(in the rows, 128 means zero)
D: rows in 3 groups, each row roughly a mix of its group's directions:
D (151 x 15):
[[ 93 175 139 159 131 152 108 117 188 159 159 160 130 147 137]
 [136 159 175 152 191 147 107 102 142 144  98 100 141  96 119]
 [121 117 117 165  59 102 161 109  90 109 139  85 131 144 135]
 [138 115 104 108 176 106 117 151 161 131 160  81 145 114  73]
 [ 94  93  51 123 100 133 132 142  84 119 136 146 105 144 122]
 [128 180 184 167 156 156 122  91 166 142 135 112 143 125 137]
 [155 150 149 136 149 164 137 150 158 101  91 187 105  93 109]
 [192 139 140 101  96 125 132 141 155 163 152  92  99  87 120]
 [148 158 107 121 158 120  80 176 123 185 106  98 146 110 125]
 [111 135 160 126 168 168  52 119 151 127 125 114 118 133  92]
 [119 103 109 126  94 132 130 211 151 124 140 118  90 137  95]
 [163  88  90 105 101 120 132 154  60 102 114 112 138 145 115]
 [ 86  95 167 118 144  88 157 113 155 146  90 135  99  86 141]
 [131 103 135 149  97 171 160 165 134  82 166 167 113 156 113]
 [149 144 148 111 132 175 177 124 175 109 142  96 110  79 139]
 [169 140 140 100 133 125 116 125  85 207 149 116 114 108 151]
 [125 128 123 113 172  89  58 102 177 140 112 116 126 139 111]
 [127 135 135 103  43  90 125 100 129 115 137 174 124 130 122]
 [104  86 130 111 118  94 134 159  79 149 154 177 108 143  93]
 [ 99 163 150 142 102  89 141  85  72  98 146 128 149 154 113]
 [119 166 121 147 148 185  70 111 130 114 163 125 130 156  93]
 [134 147 176 145 120  92 174  94 146 157 104 106 145  99 169]
 [166 106  99 122  91  81  84 118 123 133 123 162 138 181 134]
 [113  98 159 115 136 120 175 170 107 145 170 146 125 177  95]
 [125 124 103 123 184 119 123 140 166 116 155  82 134 118  65]
 [135 191 149 134 107 144 160  63 116 111 138 114 167 136 128]
 [164 112 108 137 175 111  99 187  81 148 139 109 145 112 114]
 [162 100 117 143 178 114 108 188  81 141 148 113 140 115 115]
 [112 148  74 148  90 115 116  76  81 104 110 125 144 145 150]
 [192 114 132 101  91 128 125 155 158 157 155  99  90  99 128]
 [174 165 182 142 164 132 139 109 137 130  94 120 170 101 148]
 [ 94 130 155 166 118  72 147 125 103 130 138 142 159 173  86]
 [ 90  99 162 112 147 117  99 118 161 129  89 150  77  99  95]
 [104 145 143 138 104 154 155 145 203 115 141 156 131 164  94]
 [ 95 102  81 115 141 154  73 135 101 135 165 113 110 160  99]
 [ 99 161 155 132 109  95 146  89  60  95 146 117 147 140 122]
 [105 113 124 144 103  94 142 118 148  61 107 175 164 145 108]
 [176 129 124 112 106 132 123 178  85 166 184 113 124 146 126]
 [ 97 112 134 144 104 141 162 100 156  49 135 154 121 144 106]
 [117 147 178 153 129 124 174 102 123 137 127 138 181 179 103]
 [103  86 140 107 147 106 108 191 114 127 156 132  75 106 115]
 [ 89 122  94 124 155 133  70 108 143 167 169  99 105 149 118]
 [193 129 174 102 102 139 140 134 176 144 151 110 111  98 126]
 [ 86 108  85 164 109 170 133 103  99 125  94 142 144 169 149]
 [116 108 119 173 171 172 142 184 141  93 147 137 119 147 103]
 [141 181 154 163 129 112 152  97 147 159 109 110 173 111 169]
 [176 131 108  81 131 114  79 118 144  91 152 170 120 106 151]
 [136 141 157  91 199 158 112 149 173 152 110 151 125 122 123]
 [139  87 156 131 120 142 194  96 125  96 118 147 157 153 166]
 [142 107 136 122 103  72 191 144 127 147  90 133 132  96 161]
 [101  83 118  99 115 147  89 148 125  96 144 142  79 151  82]
 [132 176 137 129 157 121  79  87 174 155 112 170 130 110 118]
 [162 127 139 110 155 157 179 116 167 166 119  87 161 155 141]
 [141 160 114 123 141 147  86 187 122 187 142  90 113 126 130]
 [112  99 132 138 143  98 136  54  87  96 105 133 113 108 158]
 [ 87 137 114 137 106  99 125  99 153 166 161 101 157 157 181]
 [ 92 148 143 119  88 147 157  64 176 104 114 134 115 145 141]
 [ 99 141 123 139 116 152 126 169 196  86 128 107 134 150  87]
 [120 191 165 134 108 153 165  94 121 123 152  75 128 122 116]
 [148 157 186 149 164 173 127 103 151  94 110 146 108 108 105]
 [135 140 162 120 145 175 178 133 160 107 140  85 120  78 143]
 [105 146 131 146 128 168 140 149 180 106 166 142  97 144  71]
 [128 155 157 109 100  81 136 116 193 142 108 160 130  93 148]
 [ 89 123 122 156 141 144 138 140 196  75 103 117 133 149  98]
 [106 121 145 125 114 115 163  81 188 112  79 147 159 143 140]
 [138 144  94 139 106  46  83 127  98 133 125 104 121 117 119]
 [152 127 130 109 150  82 117  92  92 175  92 129 159 103 163]
 [153 170 162 148 175 176 100  76 117 122 139 115 140 126 117]
 [139  65 116 103 131 114 144 152  70  92 108 101 110 123 104]
 [113 106 127 164 216 139 144 144 143 115 106 100 151 137 129]
 [134 167  84 135  91 121 123  65  88 103 118 120 152 136 153]
 [ 95 140  96 162 168 146  94 169 150  91 125 106 109 122  86]
 [156 170 160 143 172 112 126  97 155 142  83 141 163  97 145]
 [113  80 107  95  89  78 177 154 126 116 121 148 116 115 154]
 [147 147 124 122 158 149  88 171 117 193 125  86 106 106 135]
 [128  65 111 115 165 163 116 165 160 115 112 168 119 118 157]
 [138 167 132 137 142 185  70 132 147 115 169 123 127 155  93]
 [ 87  95  98 104  68 115 123 144 132 131 165 132  79 143 111]
 [165 107 107 140  89  73  85 117 130 129 116 147 144 181 137]
 [138 197 140 167 149 142 137 102 154 150 125 122 174 114 163]
 [110  71 114 127 150 113 100 195 135 152 122 137  86 112 118]
 [ 71 122 111 169 148 104 114 140  91 171  84 126 139 140 102]
 [103 164 134 113  75 134 141  71 182 120  98 138 118 139 126]
 [135 153 172 142 196 156  88 102 137 140 101 110 140 105 112]
 [123 107  90 122 132 101 163  79  67 137 114 144 149 124 168]
 [106  93  76 110  98  74 129 138  95 157 138 103 151 153 144]
 [147 140 152 161 175 185 120 131  98 111 140  77 149 145 116]
 [172  89 135 157  92 106 121 118 170 127 116 160 164 174 133]
 [ 78  82 179 113 125 108 159 118 141 146 149  97  92 113 142]
 [119  92 108 153  65  99 144 138  89  98 159  94 107 134 139]
 [126 156 131 142  91 178 140 128 109 147 203 112 137 156 143]
 [155 115 124 121 140 137 106 156  48 137 171 107 109 102 145]
 [ 63 152 156 134 134 167 158 104  77 106 148 137 134 145 118]
 [ 97 109  92 162 150 133 102 122 152  91  76 128 123  83 157]
 [157 130  97 140 165  97  92 191 106 163 129 135 153 123 102]
 [127 134 121 113 109  85 137  72 111 144  86 182 151 112 157]
 [149 141 108 101 127  78  93 171 146 156 126 126 180 115  91]
 [126 150 138 128 119  80 159 105 163 138  81 167 143  87 162]
 [ 61 120  83 164 129 105 122 125  75 126 104 135 132 153 117]
 [ 82 113 160 164 140  81 143 149 123 141 128 151 140 166  77]
 [194 114 116 111 151 117 136 171 113 162 118 117 187 126 123]
 [136  94 161 133 112 141 191  96 124  91 115 145 158 154 166]
 [ 78 142 139 134  91 135 136  66 158  90 100 131  98 135 145]
 [129  81 118 127 150  94  93 196 137 164 121 123  97 114 117]
 [112  82 106 128 111 144 156 154  71 109 160  82 126 156 133]
 [111  86 129 118 188  91 102 122 144 120  66 121 115 112 117]
 [137 135 134 127  79 144 196 151  94 108 123 172 138 103 147]
 [135 143 147 128 143  86 137  94 165 137  65 164 131  86 146]
 [122 104 141 129 143 102 170  58 129 100  90 130 164 134 156]
 [ 92 128 124 162 137 144 130 155 186  70 111 121 127 146  86]
 [112 133 121 117  86  74 168 117 156 144 112 175 138 109 170]
 [118 148 173 159 128  67 141 142 119 154 140 104 151 159  82]
 [ 85 125 132 141 183 130 155  73 180 108 118 110 125 132 113]
 [114 148 101 128 180 133  97 116 125 168  84 177 164 140 116]
 [117  96 136 141 143 108 156  54 104  98  92 133 127 124 167]
 [181 152 149 109 104 151 157 117 175 125 147  88 110  84 135]
 [181 130 108  83 117 126 104 114 145  76 164 152 121 113 163]
 [100 110 140 130 124 123 173  84 185 101  95 148 160 152 145]
 [152 159 197 133 128  98 146 119 178 132  93 130 145  97 138]
 [ 64 150 125 139  96 117 111  74 154 103 108 141  88 132 135]
 [132 103 131 125 142  96 157  66 108 117  82 131 165 130 174]
 [124 124 127 121 117  81 156  64 107 142  88 165 142 109 163]
 [132  93 187 156 133 147 153 130 171 122 116 153 165 174 128]
 [162 146 118 117 180 139 111 146 105 195 115  90 141 109 147]
 [119 122 107 141 102 172 145  89  87 125 109 128 163 182 164]
 [108 132 101 141 179 133 103 160 178 123 128  83 118 121  79]
 [103 132 130 121  96  90 183 109 145 141 109 167 128  87 173]
 [ 93 146 146 149 151 195 168 102 152  94 110 109 142 128 148]
 [166 146 126 122 137 174 131 199 127 157 170 111 132 137 103]
 [112  92 167 163 147 148 140 132 153 115 116 162 174 185 133]
 [117 101 125 148 143  89 117  80  60 110 124 154 103 106 151]
 [157 125 123 115 145 116 135  86  79 181 102 143 140 114 182]
 [157 132 142 106 155 163 175 116 173 163 116  83 159 146 139]
 [169 156 150 152 172 189 122 128 101  96 130 106 129 120  94]
 [ 86  99 108 137 141  83 106 155  72 155 120 161 128 150 103]
 [132 129 135 109  37 106 122 117 108 107 154 163 106 136 126]
 [152 166 114 142 123 153 106  84 165 110  89  87 137  99 164]
 [107 185 109 164 127 111 132  78 113 122  88  89 159 140 131]
 [106 138 127 140 132 149 135 169 204  98 110 112 155 151  94]
 [146 109  93 136 120  62  74 165 122 161 124 121 113 110 114]
 [119  90  61 117 116 104 100 144  81 108 129 138 104 101 154]
 [119 133 159 129 165 107 116  86 164 148  74 167 106  91 126]
 [159  90  99 110 137  78  83 170 149 150 116 147 102 103 124]
 [ 79 140 123 129  87  97 120  72 155  87  96 156 120 128 128]
 [121 197 164 130 109 145 157  91 119 128 149  81 125 104 110]
 [144 110 115 127 102  81 201 147 113 138 107 128 145 108 172]
 [101  73 103  96  84  88 166 163 121 109 129 138 109 125 140]
 [151 117 143 106 121 121 110 158 139 101 161  91  83  62 146]
 [131  91 151  91  84  88 150 141 119 133  82 177 126 109 139]
 [142 180 144 149 137 181  78 131 151 119 157 125 125 146  85]
 [116 135  95 127 154 178  70 139 127 109 162 146 114 157  85]]
one row of each group, then the others: which group is each in?
[173 126 109 127 153 121 103 201 103 173 143 129 149 121 111] => E
[122 164 115 173 177 162 109  92 132 137 162  80 127 146 121] => P
[144 173 150 116 108 164 170  66 129  94 138 121 154 135 145] => Y

[ 90 113 172 163 149 132 137 125 131 123 113 157 168 194 115] => Y
[166  86 118 132 179 129 126 183  84 145 155 110 147 120 136] => E
[169 148 113  85 139 130  72 106 151 101 129 158 115  85 153] => Y
[151  93 129 122 185 129 114 152 115  95  73 124 106 105  88] => P
[168  85 165  97 136 137 123 178 167 146 160 146 102 109 122] => Y
[146 114 117 116 117 119 116 118  54 137 108 115 139 118 199] => E
[120 120 153 107 149 116 128 176 148 101 162  94  74  83 124] => Y
[117 156 133 128  67 139 146 113 141 151 185 141 148 155 174] => P
[129 108  98 111  99 145  99 202 148 109 143 145 103 153  94] => P
[161 146 120  98 112 104  98  98  58 150 135 112 113  88 140] => E
[106 133 121 143 128 153 129 157 174 100 172 144  95 134  64] => E
